In the data rows, the value 128 means zero.
Here are some numbered points:
[126, 131, 80, 67, 87, 113, 143, 173, 110, 149, 145, 171, 125, 110, 105, 101] 0
[160, 162, 148, 137, 156, 164, 157, 175, 153, 152, 144, 120, 110, 115, 125, 144] 1
[127, 136, 128, 146, 130, 131, 115, 105, 161, 152, 175, 155, 92, 100, 74, 94] 2
[114, 139, 151, 172, 157, 138, 118, 95, 162, 155, 166, 121, 98, 109, 104, 123] 3
[77, 85, 98, 114, 140, 153, 116, 68, 110, 71, 122, 134, 90, 104, 187, 173] 4
[124, 126, 134, 151, 151, 136, 123, 133, 145, 158, 165, 141, 105, 91, 93, 113] 5
[138, 150, 153, 147, 138, 141, 131, 128, 74, 103, 106, 148, 177, 165, 146, 88] 6
[79, 73, 83, 115, 91, 88, 87, 101, 59, 106, 64, 67, 109, 190, 176, 202] 7
[147, 122, 133, 115, 128, 136, 144, 141, 174, 158, 196, 159, 138, 84, 94, 96] 8
[147, 131, 99, 47, 70, 121, 139, 163, 91, 152, 128, 163, 151, 141, 125, 111] 9
[105, 126, 170, 152, 133, 128, 123, 127, 161, 177, 145, 115, 106, 104, 121, 145] 10
[106, 106, 94, 90, 69, 66, 90, 112, 87, 91, 38, 108, 134, 190, 146, 134] 11
[128, 109, 140, 119, 138, 127, 132, 154, 192, 177, 184, 82, 69, 93, 115, 154] 12
[180, 139, 116, 133, 141, 156, 170, 192, 157, 126, 132, 143, 150, 96, 122, 143] 13
[108, 152, 172, 161, 152, 126, 104, 97, 113, 142, 122, 135, 120, 143, 127, 137] 14
[121, 132, 163, 140, 157, 163, 152, 130, 119, 170, 111, 121, 105, 141, 116, 137] 15
[115, 162, 179, 186, 161, 104, 92, 90, 186, 128, 136, 138, 129, 63, 111, 150] 16
[117, 134, 146, 164, 119, 123, 116, 124, 157, 157, 123, 135, 98, 86, 107, 143] 17
[159, 144, 126, 112, 78, 106, 113, 116, 155, 115, 143, 144, 170, 125, 106, 114] 18
[112, 156, 156, 161, 142, 115, 104, 108, 85, 105, 103, 150, 151, 155, 129, 104] 19
[161, 147, 114, 114, 105, 125, 134, 128, 160, 150, 180, 178, 132, 61, 82, 89] 20
[57, 49, 64, 66, 84, 115, 119, 129, 0, 142, 51, 77, 77, 233, 203, 208] 21
[139, 138, 113, 82, 107, 139, 181, 181, 48, 131, 94, 162, 131, 197, 139, 98] 22
[163, 141, 127, 137, 145, 145, 165, 166, 149, 118, 128, 145, 152, 114, 110, 126] 23
[128, 116, 159, 185, 171, 149, 130, 128, 176, 158, 169, 119, 126, 93, 108, 128] 24
[162, 138, 127, 144, 130, 132, 122, 117, 201, 179, 198, 90, 66, 56, 90, 131] 25
Which two points above are nearest to each new point? Their numbers follow each, nearest first.
[128, 140, 159, 138, 145, 136, 120, 138, 67, 98, 112, 147, 174, 192, 165, 89] 6 19
[100, 141, 174, 156, 147, 123, 113, 114, 129, 151, 121, 137, 118, 138, 122, 132] 14 10
[145, 140, 127, 129, 142, 134, 154, 158, 120, 97, 108, 147, 160, 135, 106, 115] 23 6
[141, 127, 108, 98, 68, 82, 111, 119, 134, 97, 108, 141, 155, 159, 116, 121] 18 9
[106, 90, 104, 90, 74, 67, 81, 116, 100, 98, 61, 96, 137, 192, 175, 153] 11 7
[92, 72, 119, 156, 125, 76, 50, 90, 135, 75, 87, 59, 155, 159, 184, 199] 7 11
[149, 133, 135, 137, 133, 141, 170, 173, 137, 102, 126, 131, 171, 128, 120, 125] 23 13
[80, 73, 126, 116, 149, 170, 127, 33, 118, 81, 132, 138, 90, 131, 162, 134] 4 14
[74, 86, 108, 142, 151, 157, 94, 47, 113, 81, 132, 102, 101, 117, 183, 193] 4 14
[119, 119, 160, 139, 124, 137, 123, 125, 162, 192, 153, 107, 85, 99, 118, 152] 10 17
[154, 144, 137, 153, 130, 122, 133, 113, 205, 174, 193, 99, 75, 45, 87, 147] 25 12
[141, 137, 106, 90, 86, 90, 118, 148, 144, 86, 119, 138, 178, 127, 115, 130] 18 9
[138, 141, 126, 115, 130, 140, 151, 154, 74, 98, 107, 150, 167, 168, 148, 99] 6 22
[98, 67, 145, 109, 156, 166, 139, 30, 132, 77, 141, 142, 115, 110, 151, 129] 4 14
[125, 123, 126, 133, 107, 75, 71, 111, 161, 76, 99, 94, 189, 153, 135, 139] 18 19
[132, 125, 127, 127, 92, 75, 87, 109, 165, 77, 102, 110, 184, 152, 124, 129] 18 19
